In the data rows, 128 means zero.
Each row has a hidden score. How much does it go up from the first row of each pair to the second? 15 means little or no change, 30 a big rise and 0 a big fall. The score is a weighted sum of the row's numbers plus the product of two more (or one squared), each taken from its middle value.
np.array([105, 87, 135, 151, 69, 120, 135, 140, 162, 72, 94, 133, 109, 181, 93, 92])
np.array([153, 169, 134, 126, 153, 80, 78, 80, 115, 128, 176, 165, 140, 105, 154, 158]) ~ 14
np.array([134, 113, 113, 102, 144, 164, 164, 145, 119, 163, 107, 106, 126, 111, 130, 137])
np.array([104, 93, 135, 144, 97, 161, 163, 165, 105, 88, 79, 100, 98, 135, 144, 77]) ~ 22
np.array([94, 91, 140, 152, 65, 124, 136, 138, 172, 83, 114, 133, 118, 178, 99, 89])
np.array([142, 130, 111, 107, 114, 69, 116, 70, 132, 136, 161, 156, 170, 115, 179, 121]) ~ 16
np.array([123, 108, 110, 121, 127, 131, 125, 121, 163, 157, 131, 135, 141, 172, 96, 136])
np.array([150, 172, 134, 124, 151, 80, 80, 79, 112, 132, 181, 161, 140, 107, 156, 159]) ~ 17
np.array([152, 176, 132, 124, 156, 81, 77, 81, 118, 134, 178, 160, 145, 108, 158, 159])
np.array([95, 88, 130, 154, 71, 124, 144, 141, 153, 95, 101, 116, 113, 171, 104, 85]) ~ 14
np.array([93, 87, 132, 157, 79, 118, 136, 148, 166, 88, 102, 131, 120, 178, 120, 88])
np.array([110, 98, 136, 142, 93, 165, 159, 165, 113, 89, 85, 97, 93, 132, 140, 81]) ~ 15
np.array([148, 175, 132, 125, 157, 81, 79, 81, 114, 131, 175, 165, 141, 103, 158, 158])
np.array([135, 116, 118, 105, 145, 164, 172, 145, 114, 162, 111, 94, 130, 113, 133, 132]) ~ 15
np.array([150, 173, 137, 123, 156, 79, 79, 79, 119, 133, 177, 162, 147, 106, 156, 157])
np.array([147, 173, 136, 124, 154, 82, 79, 82, 114, 132, 177, 164, 145, 98, 159, 159]) ~ 13
np.array([152, 174, 134, 125, 156, 78, 80, 78, 116, 133, 176, 162, 144, 109, 155, 157])
np.array([148, 175, 132, 126, 156, 79, 81, 79, 118, 133, 177, 163, 146, 103, 155, 155]) ~ 15
np.array([151, 176, 133, 127, 156, 77, 80, 82, 113, 128, 177, 165, 150, 105, 160, 156])
np.array([103, 80, 134, 162, 78, 121, 134, 145, 156, 87, 97, 122, 120, 169, 116, 88]) ~ 13
np.array([106, 80, 139, 152, 81, 128, 131, 145, 164, 87, 94, 134, 120, 181, 107, 77])
np.array([106, 135, 151, 167, 110, 133, 102, 155, 137, 75, 116, 138, 105, 164, 80, 128]) ~ 12
np.array([138, 121, 119, 114, 145, 164, 163, 144, 128, 167, 114, 97, 126, 106, 125, 126])
np.array([139, 136, 114, 108, 139, 111, 140, 89, 85, 147, 142, 116, 141, 75, 222, 110]) ~ 13
np.array([107, 138, 154, 147, 133, 169, 133, 179, 90, 81, 104, 111, 73, 115, 110, 117])
np.array([136, 118, 113, 111, 150, 163, 163, 149, 122, 162, 120, 96, 130, 109, 133, 129]) ~ 19
np.array([139, 122, 112, 104, 145, 161, 166, 145, 121, 157, 116, 106, 129, 116, 128, 131])
np.array([153, 174, 138, 128, 156, 82, 77, 79, 116, 131, 178, 161, 144, 110, 156, 157]) ~ 17
np.array([106, 104, 133, 139, 100, 161, 158, 167, 107, 91, 90, 94, 102, 131, 138, 78])
np.array([143, 153, 135, 130, 160, 133, 106, 141, 145, 144, 139, 147, 128, 144, 66, 176]) ~ 5
np.array([101, 93, 129, 151, 70, 118, 129, 146, 157, 88, 83, 118, 116, 187, 103, 88])
np.array([105, 101, 139, 137, 98, 165, 162, 170, 109, 81, 89, 99, 96, 127, 135, 77]) ~ 14
np.array([104, 99, 135, 149, 98, 159, 161, 165, 112, 87, 88, 93, 102, 129, 138, 76])
np.array([130, 111, 111, 102, 144, 164, 171, 144, 122, 158, 113, 96, 139, 119, 131, 141]) ~ 6
np.array([147, 175, 137, 129, 157, 79, 81, 81, 112, 135, 173, 162, 143, 104, 157, 156])
np.array([148, 175, 137, 123, 154, 82, 80, 81, 113, 136, 178, 161, 146, 102, 159, 157]) ~ 18
np.array([151, 172, 136, 125, 155, 83, 83, 78, 114, 129, 175, 164, 144, 109, 153, 158])
np.array([128, 123, 115, 104, 143, 158, 165, 147, 121, 162, 107, 95, 131, 113, 129, 130]) ~ 16
np.array([126, 118, 120, 106, 145, 167, 159, 145, 112, 161, 117, 95, 129, 113, 129, 135])
np.array([143, 117, 108, 122, 122, 117, 130, 122, 176, 163, 120, 130, 139, 145, 97, 140]) ~ 13
np.array([137, 114, 111, 114, 141, 161, 165, 144, 120, 163, 110, 95, 121, 110, 138, 135])
np.array([104, 103, 134, 145, 95, 159, 162, 167, 108, 94, 84, 93, 97, 129, 133, 73]) ~ 26
np.array([97, 93, 136, 165, 77, 131, 126, 142, 165, 86, 113, 130, 113, 173, 117, 88])
np.array([98, 97, 131, 138, 94, 155, 168, 163, 108, 86, 88, 100, 96, 127, 137, 77]) ~ 6
np.array([125, 121, 118, 100, 144, 164, 162, 145, 120, 168, 113, 95, 127, 109, 129, 132])
np.array([148, 176, 136, 127, 154, 81, 79, 80, 115, 132, 176, 165, 143, 103, 164, 160]) ~ 15
np.array([140, 116, 119, 110, 145, 161, 165, 147, 124, 168, 119, 107, 128, 115, 124, 138])
np.array([102, 94, 132, 135, 96, 157, 167, 168, 112, 87, 87, 95, 101, 130, 149, 82]) ~ 23
np.array([145, 175, 134, 119, 153, 80, 79, 81, 114, 127, 172, 164, 144, 108, 158, 158])
np.array([112, 136, 154, 151, 133, 167, 134, 179, 87, 82, 105, 112, 77, 118, 109, 119]) ~ 18
np.array([148, 173, 134, 123, 156, 81, 79, 78, 115, 133, 178, 161, 144, 105, 155, 158])
np.array([139, 152, 139, 122, 157, 137, 106, 136, 150, 148, 146, 147, 132, 146, 66, 180]) ~ 12
np.array([146, 174, 137, 127, 157, 82, 77, 80, 117, 125, 179, 168, 144, 103, 153, 155])
np.array([141, 115, 119, 114, 144, 164, 169, 150, 120, 161, 109, 93, 137, 112, 127, 130]) ~ 17
np.array([136, 100, 107, 107, 123, 124, 132, 116, 163, 164, 116, 131, 151, 148, 95, 132])
np.array([96, 88, 130, 155, 66, 118, 139, 145, 155, 108, 90, 137, 129, 176, 103, 89]) ~ 8
np.array([134, 113, 117, 109, 146, 163, 164, 146, 121, 156, 115, 92, 133, 108, 124, 128])
np.array([145, 121, 124, 119, 116, 120, 134, 116, 158, 160, 122, 125, 147, 154, 95, 143]) ~ 12
np.array([155, 174, 135, 123, 150, 80, 80, 81, 120, 133, 178, 165, 144, 102, 156, 159])
np.array([137, 114, 122, 105, 149, 165, 167, 151, 118, 156, 119, 102, 120, 114, 132, 127]) ~ 17
np.array([100, 94, 130, 139, 102, 163, 166, 167, 103, 91, 84, 101, 96, 127, 137, 76])
np.array([110, 135, 155, 164, 109, 130, 107, 157, 139, 78, 123, 143, 96, 161, 80, 129]) ~ 19
np.array([108, 96, 135, 142, 95, 160, 162, 169, 112, 87, 81, 95, 98, 133, 139, 79])
np.array([149, 139, 115, 102, 140, 111, 140, 91, 81, 144, 148, 118, 143, 81, 217, 115]) ~ 13
np.array([131, 122, 111, 110, 144, 164, 165, 144, 117, 166, 113, 104, 130, 112, 130, 128])
np.array([99, 95, 138, 139, 98, 157, 160, 170, 108, 83, 93, 103, 96, 129, 150, 80]) ~ 24
np.array([141, 160, 137, 115, 185, 171, 132, 161, 103, 159, 129, 111, 111, 97, 96, 170])
np.array([131, 118, 116, 98, 147, 165, 169, 148, 114, 159, 102, 105, 130, 113, 127, 126]) ~ 16
np.array([148, 178, 130, 123, 155, 81, 78, 80, 115, 132, 177, 165, 144, 103, 159, 159])
np.array([89, 94, 128, 145, 73, 120, 145, 147, 165, 94, 91, 128, 109, 176, 100, 80]) ~ 17
np.array([148, 172, 141, 128, 149, 80, 80, 81, 116, 129, 177, 159, 145, 109, 160, 156])
np.array([98, 78, 116, 166, 73, 126, 135, 149, 151, 81, 100, 131, 123, 164, 111, 75]) ~ 10
np.array([107, 92, 127, 164, 75, 128, 132, 142, 165, 88, 93, 121, 116, 181, 113, 87])
np.array([98, 94, 134, 142, 94, 159, 165, 169, 100, 83, 85, 98, 97, 123, 134, 81]) ~ 13
np.array([143, 157, 134, 122, 161, 137, 103, 139, 155, 152, 135, 141, 137, 136, 68, 177])
np.array([141, 154, 134, 130, 159, 134, 103, 138, 148, 154, 143, 144, 130, 144, 70, 177]) ~ 13
np.array([105, 88, 134, 138, 94, 156, 165, 162, 111, 91, 94, 98, 98, 130, 138, 77])
np.array([105, 98, 128, 141, 93, 163, 159, 161, 109, 91, 79, 95, 100, 132, 133, 76]) ~ 14
np.array([134, 113, 110, 127, 117, 127, 128, 120, 159, 164, 126, 133, 150, 147, 106, 144])
np.array([103, 95, 134, 136, 97, 160, 164, 164, 105, 85, 81, 98, 94, 136, 129, 78]) ~ 22
np.array([130, 112, 114, 102, 150, 156, 166, 148, 117, 172, 116, 98, 126, 113, 122, 131])
np.array([135, 118, 114, 104, 143, 162, 167, 152, 116, 160, 115, 100, 131, 114, 129, 132]) ~ 22
np.array([131, 117, 116, 105, 146, 160, 164, 147, 120, 176, 118, 90, 131, 120, 134, 125])
np.array([114, 136, 156, 163, 111, 132, 99, 157, 138, 73, 119, 142, 92, 159, 73, 127]) ~ 16
np.array([129, 127, 118, 105, 146, 165, 169, 145, 115, 164, 116, 93, 133, 112, 127, 129])
np.array([150, 174, 131, 127, 151, 79, 82, 82, 115, 129, 178, 163, 144, 106, 153, 156]) ~ 16
np.array([138, 117, 106, 114, 144, 165, 168, 141, 121, 164, 116, 98, 126, 115, 129, 130])
np.array([136, 107, 112, 128, 117, 130, 135, 127, 170, 167, 116, 126, 146, 157, 91, 142]) ~ 12
np.array([150, 175, 133, 127, 153, 80, 82, 80, 115, 135, 175, 161, 143, 101, 160, 158])
np.array([138, 110, 123, 106, 139, 158, 165, 139, 118, 155, 110, 97, 132, 114, 128, 130]) ~ 17
np.array([90, 89, 134, 149, 76, 122, 140, 143, 164, 92, 96, 123, 125, 180, 107, 94])
np.array([101, 99, 137, 141, 95, 163, 164, 168, 110, 95, 79, 97, 105, 135, 135, 79]) ~ 17
np.array([103, 92, 136, 152, 74, 119, 124, 143, 162, 78, 96, 131, 111, 173, 99, 85])
np.array([132, 155, 139, 137, 161, 136, 107, 137, 152, 149, 140, 148, 128, 139, 68, 175]) ~ 6
np.array([133, 116, 120, 113, 144, 166, 160, 150, 117, 167, 114, 99, 132, 111, 128, 130])
np.array([100, 88, 141, 149, 68, 128, 130, 142, 142, 72, 101, 135, 119, 165, 99, 88]) ~ 22
np.array([111, 101, 136, 144, 96, 158, 164, 166, 114, 85, 82, 96, 98, 132, 141, 79])
np.array([148, 175, 135, 129, 155, 81, 77, 78, 116, 131, 176, 166, 144, 105, 158, 159]) ~ 8
np.array([110, 126, 150, 158, 112, 129, 101, 156, 138, 74, 116, 144, 97, 161, 83, 126])
np.array([128, 114, 118, 107, 142, 161, 169, 145, 120, 159, 117, 105, 126, 108, 129, 131]) ~ 8
np.array([103, 88, 132, 140, 98, 156, 163, 174, 108, 87, 82, 98, 93, 125, 140, 83])
np.array([126, 119, 122, 103, 145, 163, 157, 146, 124, 167, 114, 96, 130, 108, 127, 128]) ~ 17
np.array([101, 99, 134, 143, 97, 160, 158, 167, 110, 83, 77, 101, 93, 131, 141, 81])
np.array([118, 139, 152, 151, 134, 168, 131, 181, 92, 83, 104, 111, 76, 114, 109, 118]) ~ 19
np.array([108, 101, 132, 137, 97, 164, 155, 163, 112, 83, 83, 107, 96, 132, 134, 79])
np.array([104, 100, 137, 143, 94, 163, 164, 165, 113, 85, 83, 98, 98, 124, 141, 76]) ~ 17
np.array([131, 120, 116, 105, 150, 163, 162, 149, 115, 169, 108, 96, 129, 115, 122, 132])
np.array([132, 108, 119, 112, 120, 125, 131, 128, 176, 155, 131, 137, 153, 156, 100, 142]) ~ 19
np.array([142, 159, 135, 116, 181, 168, 132, 162, 100, 157, 128, 106, 110, 95, 96, 169])
np.array([95, 97, 126, 142, 94, 161, 162, 163, 113, 88, 86, 103, 88, 138, 138, 83]) ~ 12
np.array([151, 175, 137, 130, 154, 81, 79, 79, 117, 133, 180, 161, 142, 106, 161, 158])
np.array([141, 154, 130, 130, 157, 135, 102, 136, 147, 152, 145, 143, 129, 137, 66, 172]) ~ 14
np.array([130, 94, 111, 127, 120, 128, 141, 119, 160, 149, 124, 139, 152, 167, 91, 139])
np.array([153, 176, 133, 123, 154, 78, 81, 77, 116, 132, 174, 164, 145, 105, 155, 159]) ~ 16
np.array([150, 175, 133, 121, 152, 81, 80, 82, 115, 129, 179, 167, 147, 106, 158, 156])
np.array([154, 173, 134, 123, 154, 79, 80, 77, 115, 133, 178, 165, 141, 108, 157, 155]) ~ 13
np.array([113, 140, 152, 150, 134, 167, 130, 179, 92, 85, 102, 113, 78, 118, 111, 119])
np.array([148, 176, 135, 121, 156, 80, 79, 80, 113, 130, 175, 161, 141, 108, 156, 158]) ~ 14
np.array([129, 113, 114, 115, 128, 133, 131, 115, 173, 175, 139, 126, 140, 152, 106, 142])
np.array([125, 119, 125, 107, 146, 162, 167, 143, 122, 162, 126, 98, 125, 116, 132, 138]) ~ 19
np.array([138, 158, 134, 128, 155, 141, 101, 139, 148, 151, 142, 144, 121, 141, 72, 176])
np.array([142, 157, 137, 117, 184, 168, 135, 161, 103, 159, 130, 111, 112, 95, 102, 173]) ~ 18
np.array([151, 170, 136, 127, 150, 82, 82, 80, 117, 132, 177, 165, 143, 105, 154, 158])
np.array([146, 174, 136, 125, 157, 82, 77, 84, 115, 129, 177, 164, 144, 106, 155, 157]) ~ 17
np.array([116, 113, 98, 103, 127, 122, 135, 125, 171, 165, 137, 126, 159, 161, 109, 134])
np.array([150, 169, 132, 128, 153, 81, 78, 81, 117, 133, 176, 162, 145, 107, 162, 158]) ~ 7
np.array([98, 88, 134, 163, 80, 125, 137, 148, 153, 82, 103, 136, 112, 180, 115, 86])
np.array([149, 175, 135, 123, 155, 82, 81, 79, 122, 130, 177, 169, 145, 105, 158, 159]) ~ 11
np.array([147, 170, 134, 123, 156, 80, 78, 80, 116, 132, 175, 161, 145, 103, 159, 155])
np.array([135, 121, 119, 110, 147, 163, 160, 153, 118, 162, 108, 96, 123, 114, 131, 126]) ~ 14
np.array([135, 114, 124, 111, 143, 163, 162, 148, 110, 161, 112, 102, 140, 101, 134, 126])
np.array([151, 171, 137, 124, 155, 84, 80, 81, 117, 130, 177, 164, 144, 104, 157, 158]) ~ 16
np.array([107, 93, 135, 141, 93, 162, 162, 160, 112, 82, 88, 100, 97, 125, 136, 82])
np.array([116, 137, 149, 149, 133, 169, 129, 179, 92, 80, 102, 111, 74, 113, 108, 120]) ~ 11
np.array([130, 116, 115, 105, 150, 162, 161, 147, 113, 163, 114, 95, 131, 106, 130, 129])
np.array([101, 99, 141, 136, 93, 165, 166, 171, 112, 80, 90, 98, 99, 128, 134, 84]) ~ 20
np.array([106, 94, 131, 149, 67, 129, 140, 144, 156, 87, 110, 123, 122, 167, 119, 75])
np.array([137, 109, 108, 125, 120, 122, 138, 120, 169, 150, 120, 130, 159, 160, 101, 140]) ~ 4
np.array([151, 173, 136, 122, 156, 81, 79, 80, 115, 131, 177, 164, 146, 104, 160, 159])
np.array([144, 172, 132, 129, 158, 82, 82, 78, 114, 131, 176, 165, 143, 98, 157, 159]) ~ 11
np.array([105, 86, 126, 147, 73, 127, 140, 141, 159, 73, 92, 125, 115, 175, 95, 81])
np.array([148, 168, 131, 123, 153, 78, 80, 82, 115, 131, 174, 161, 142, 107, 159, 158]) ~ 9
np.array([130, 121, 115, 104, 144, 162, 165, 155, 119, 167, 114, 93, 135, 110, 129, 135])
np.array([139, 158, 134, 130, 161, 136, 105, 135, 152, 156, 145, 144, 137, 139, 66, 181]) ~ 10
np.array([151, 175, 137, 124, 153, 82, 78, 81, 114, 132, 177, 160, 141, 100, 157, 159])
np.array([150, 173, 133, 120, 156, 79, 82, 77, 114, 132, 179, 161, 143, 106, 155, 159]) ~ 14
np.array([148, 172, 136, 127, 155, 80, 78, 80, 120, 134, 178, 162, 143, 107, 156, 157])
np.array([126, 119, 118, 101, 154, 165, 162, 148, 122, 159, 107, 98, 125, 111, 130, 129]) ~ 12
np.array([127, 110, 120, 99, 150, 162, 164, 149, 120, 163, 119, 92, 133, 117, 117, 128])
np.array([110, 91, 135, 141, 99, 159, 159, 164, 113, 91, 87, 102, 104, 131, 140, 81]) ~ 15
np.array([148, 172, 142, 124, 155, 84, 81, 81, 112, 129, 177, 164, 139, 109, 155, 161])
np.array([141, 128, 125, 120, 102, 129, 131, 127, 162, 156, 130, 127, 152, 150, 99, 143]) ~ 23
np.array([148, 175, 136, 128, 152, 79, 75, 80, 116, 131, 178, 161, 147, 101, 153, 156])
np.array([146, 173, 134, 129, 153, 80, 77, 79, 114, 129, 174, 163, 145, 110, 161, 156]) ~ 11
np.array([113, 100, 142, 168, 74, 121, 131, 138, 149, 84, 96, 135, 118, 175, 95, 86])
np.array([154, 170, 134, 126, 154, 82, 79, 80, 115, 132, 179, 168, 144, 107, 160, 158]) ~ 13
np.array([136, 152, 139, 127, 160, 132, 99, 134, 145, 151, 143, 146, 131, 141, 67, 181])
np.array([148, 171, 136, 124, 157, 81, 80, 80, 117, 126, 176, 164, 141, 109, 157, 157]) ~ 19
np.array([151, 171, 132, 125, 156, 81, 80, 81, 115, 137, 174, 162, 138, 107, 157, 158])
np.array([125, 120, 119, 107, 140, 162, 162, 145, 116, 162, 117, 97, 134, 113, 129, 131]) ~ 18
np.array([134, 112, 111, 109, 148, 164, 168, 148, 127, 159, 109, 93, 129, 114, 125, 132])
np.array([147, 169, 132, 125, 153, 83, 79, 82, 120, 132, 179, 160, 143, 103, 154, 156]) ~ 17
np.array([150, 168, 134, 123, 155, 79, 84, 79, 118, 127, 174, 165, 142, 105, 153, 156])
np.array([141, 108, 112, 132, 119, 125, 137, 130, 167, 159, 122, 124, 154, 156, 114, 139]) ~ 16
np.array([98, 89, 133, 152, 66, 125, 136, 139, 155, 78, 97, 129, 121, 169, 111, 82])
np.array([97, 89, 135, 145, 63, 122, 134, 145, 146, 78, 100, 129, 114, 188, 98, 91]) ~ 16
np.array([148, 172, 139, 126, 156, 80, 80, 78, 115, 132, 173, 165, 142, 108, 157, 156])
np.array([141, 160, 133, 120, 184, 172, 131, 163, 103, 158, 132, 107, 110, 92, 99, 173]) ~ 16
np.array([150, 175, 132, 127, 153, 80, 77, 81, 116, 135, 177, 162, 144, 106, 161, 159])
np.array([141, 165, 135, 112, 184, 171, 132, 158, 102, 156, 131, 114, 107, 98, 100, 175]) ~ 8
np.array([100, 93, 132, 149, 70, 126, 142, 144, 156, 88, 92, 130, 123, 176, 113, 78])
np.array([143, 170, 132, 126, 156, 81, 79, 80, 118, 130, 176, 160, 143, 107, 152, 157]) ~ 10
np.array([138, 117, 112, 110, 152, 166, 167, 145, 120, 168, 115, 104, 129, 108, 121, 130])
np.array([139, 157, 131, 130, 158, 132, 108, 136, 151, 148, 144, 145, 125, 138, 64, 181]) ~ 13
np.array([129, 113, 116, 119, 125, 127, 137, 116, 168, 164, 137, 128, 161, 153, 95, 139])
np.array([127, 109, 110, 120, 128, 130, 137, 127, 173, 161, 128, 134, 156, 147, 94, 135]) ~ 11
np.array([143, 160, 135, 118, 185, 169, 134, 161, 102, 160, 132, 108, 108, 97, 98, 173])
np.array([143, 165, 136, 113, 184, 169, 131, 159, 100, 158, 133, 111, 111, 94, 98, 171]) ~ 16
np.array([107, 85, 127, 167, 64, 119, 127, 148, 166, 84, 97, 126, 112, 173, 107, 82])
np.array([102, 97, 122, 152, 66, 121, 136, 140, 153, 77, 102, 134, 126, 177, 119, 87]) ~ 18
np.array([145, 176, 132, 123, 152, 81, 75, 80, 117, 133, 177, 167, 140, 110, 157, 157])
np.array([122, 108, 101, 125, 121, 130, 138, 120, 169, 151, 122, 131, 155, 162, 91, 136]) ~ 15
np.array([111, 95, 130, 150, 95, 165, 161, 161, 109, 83, 92, 87, 99, 128, 142, 83])
np.array([137, 119, 103, 113, 118, 126, 132, 125, 158, 153, 136, 132, 163, 159, 105, 135]) ~ 20
np.array([131, 115, 114, 112, 142, 156, 170, 149, 117, 161, 109, 98, 132, 114, 120, 133])
np.array([133, 116, 118, 105, 147, 164, 160, 154, 116, 165, 108, 86, 139, 112, 128, 131]) ~ 24
np.array([143, 121, 115, 110, 140, 162, 161, 147, 119, 152, 110, 95, 127, 112, 125, 129])
np.array([149, 170, 137, 127, 153, 83, 80, 79, 112, 133, 174, 161, 151, 107, 155, 156]) ~ 13
np.array([129, 119, 110, 104, 144, 169, 168, 150, 109, 165, 105, 99, 128, 111, 134, 139])
np.array([146, 174, 135, 123, 154, 80, 80, 79, 116, 130, 176, 163, 142, 107, 159, 156]) ~ 21
np.array([145, 172, 132, 125, 154, 81, 79, 82, 117, 137, 179, 166, 150, 105, 158, 158])
np.array([100, 96, 136, 144, 99, 158, 163, 165, 110, 82, 83, 95, 101, 128, 127, 82]) ~ 19
np.array([94, 86, 122, 157, 77, 123, 129, 147, 161, 77, 89, 130, 102, 171, 109, 91])
np.array([131, 101, 100, 123, 127, 125, 136, 124, 167, 160, 126, 126, 152, 146, 97, 141]) ~ 15
np.array([141, 115, 117, 100, 143, 161, 167, 145, 121, 158, 108, 93, 132, 109, 123, 131])
np.array([152, 171, 131, 127, 153, 79, 78, 82, 118, 129, 174, 165, 142, 103, 156, 158]) ~ 12
np.array([136, 123, 118, 108, 144, 161, 164, 146, 121, 166, 108, 97, 130, 111, 133, 133])
np.array([98, 102, 131, 141, 92, 157, 164, 166, 105, 90, 85, 92, 100, 121, 132, 77]) ~ 23
np.array([105, 94, 133, 141, 94, 160, 165, 170, 106, 85, 83, 95, 97, 127, 139, 81])
np.array([134, 111, 120, 113, 140, 159, 166, 151, 117, 161, 109, 97, 129, 112, 130, 129]) ~ 9
np.array([102, 91, 137, 151, 66, 120, 136, 153, 140, 81, 97, 136, 121, 171, 117, 86])
np.array([100, 87, 142, 157, 70, 125, 139, 142, 156, 84, 92, 135, 121, 177, 104, 92]) ~ 10
np.array([102, 92, 133, 139, 95, 161, 163, 169, 102, 92, 92, 95, 101, 129, 132, 81])
np.array([151, 177, 132, 125, 155, 80, 81, 79, 117, 135, 177, 161, 147, 102, 157, 159]) ~ 10
np.array([103, 94, 126, 141, 86, 163, 164, 167, 109, 85, 81, 93, 98, 128, 140, 77])
np.array([128, 112, 115, 109, 143, 162, 161, 145, 111, 166, 110, 96, 126, 113, 132, 129]) ~ 6
np.array([126, 114, 117, 104, 144, 156, 161, 144, 122, 165, 107, 97, 125, 107, 133, 136])
np.array([105, 91, 128, 146, 94, 157, 166, 165, 110, 87, 84, 101, 93, 133, 143, 79]) ~ 23
np.array([100, 100, 127, 144, 93, 163, 158, 168, 106, 86, 90, 98, 94, 133, 129, 80])
np.array([104, 94, 129, 147, 94, 157, 162, 164, 109, 86, 92, 103, 96, 135, 135, 77]) ~ 14
np.array([149, 174, 135, 118, 156, 83, 80, 83, 114, 130, 176, 161, 148, 106, 155, 160])
np.array([153, 174, 134, 123, 155, 82, 81, 81, 112, 135, 176, 159, 147, 106, 157, 157]) ~ 16
np.array([104, 91, 126, 151, 68, 122, 140, 144, 165, 82, 98, 124, 116, 177, 106, 88])
np.array([111, 136, 156, 149, 135, 168, 131, 181, 89, 83, 107, 110, 75, 116, 108, 120]) ~ 13
np.array([102, 96, 126, 137, 91, 157, 166, 162, 105, 94, 85, 94, 99, 121, 136, 74])
np.array([88, 82, 141, 148, 80, 127, 131, 147, 153, 71, 96, 131, 117, 185, 103, 94]) ~ 15
np.array([143, 160, 136, 118, 182, 174, 132, 160, 102, 158, 135, 113, 109, 93, 100, 172])
np.array([141, 147, 140, 132, 156, 137, 100, 136, 146, 150, 147, 138, 138, 140, 70, 177]) ~ 21
np.array([85, 95, 127, 154, 73, 121, 133, 142, 153, 90, 101, 127, 111, 168, 110, 88])
np.array([144, 163, 137, 119, 186, 173, 135, 160, 101, 157, 130, 111, 108, 95, 101, 173]) ~ 15
np.array([138, 132, 115, 101, 139, 111, 136, 90, 84, 138, 143, 118, 148, 74, 217, 110])
np.array([150, 174, 130, 123, 154, 80, 75, 80, 113, 131, 176, 166, 143, 107, 157, 156]) ~ 13
np.array([148, 172, 140, 124, 153, 80, 79, 78, 116, 131, 176, 170, 142, 109, 156, 156])
np.array([133, 114, 103, 134, 116, 126, 137, 125, 174, 155, 118, 135, 148, 144, 108, 136]) ~ 11
np.array([133, 118, 123, 114, 122, 129, 132, 125, 173, 171, 131, 125, 151, 154, 104, 139])
np.array([135, 110, 119, 106, 149, 159, 170, 147, 119, 171, 114, 104, 132, 116, 131, 127]) ~ 7
np.array([144, 163, 133, 115, 184, 170, 134, 158, 100, 156, 134, 109, 111, 97, 100, 171])
np.array([101, 98, 133, 142, 98, 158, 159, 169, 104, 80, 85, 101, 98, 135, 141, 82]) ~ 21
np.array([149, 174, 132, 125, 154, 79, 81, 80, 116, 130, 178, 165, 144, 106, 160, 159])
np.array([136, 159, 135, 130, 163, 134, 102, 137, 146, 153, 138, 145, 136, 140, 68, 179]) ~ 12
np.array([134, 123, 122, 119, 111, 123, 136, 119, 170, 160, 114, 138, 140, 160, 108, 142])
np.array([127, 109, 116, 103, 118, 131, 138, 122, 163, 159, 114, 142, 153, 158, 99, 137]) ~ 24
np.array([96, 91, 132, 153, 69, 122, 140, 140, 168, 80, 99, 129, 133, 178, 104, 81])
np.array([127, 110, 110, 114, 124, 119, 127, 117, 169, 153, 124, 128, 154, 136, 111, 143]) ~ 5
np.array([145, 134, 116, 106, 139, 112, 140, 92, 78, 144, 150, 118, 149, 73, 223, 113])
np.array([135, 103, 114, 116, 121, 125, 131, 119, 158, 164, 133, 134, 166, 149, 100, 132]) ~ 17
np.array([150, 173, 133, 129, 151, 79, 79, 78, 121, 130, 176, 159, 144, 109, 156, 157])
np.array([136, 109, 116, 107, 142, 160, 161, 145, 127, 162, 116, 101, 136, 115, 123, 128]) ~ 18
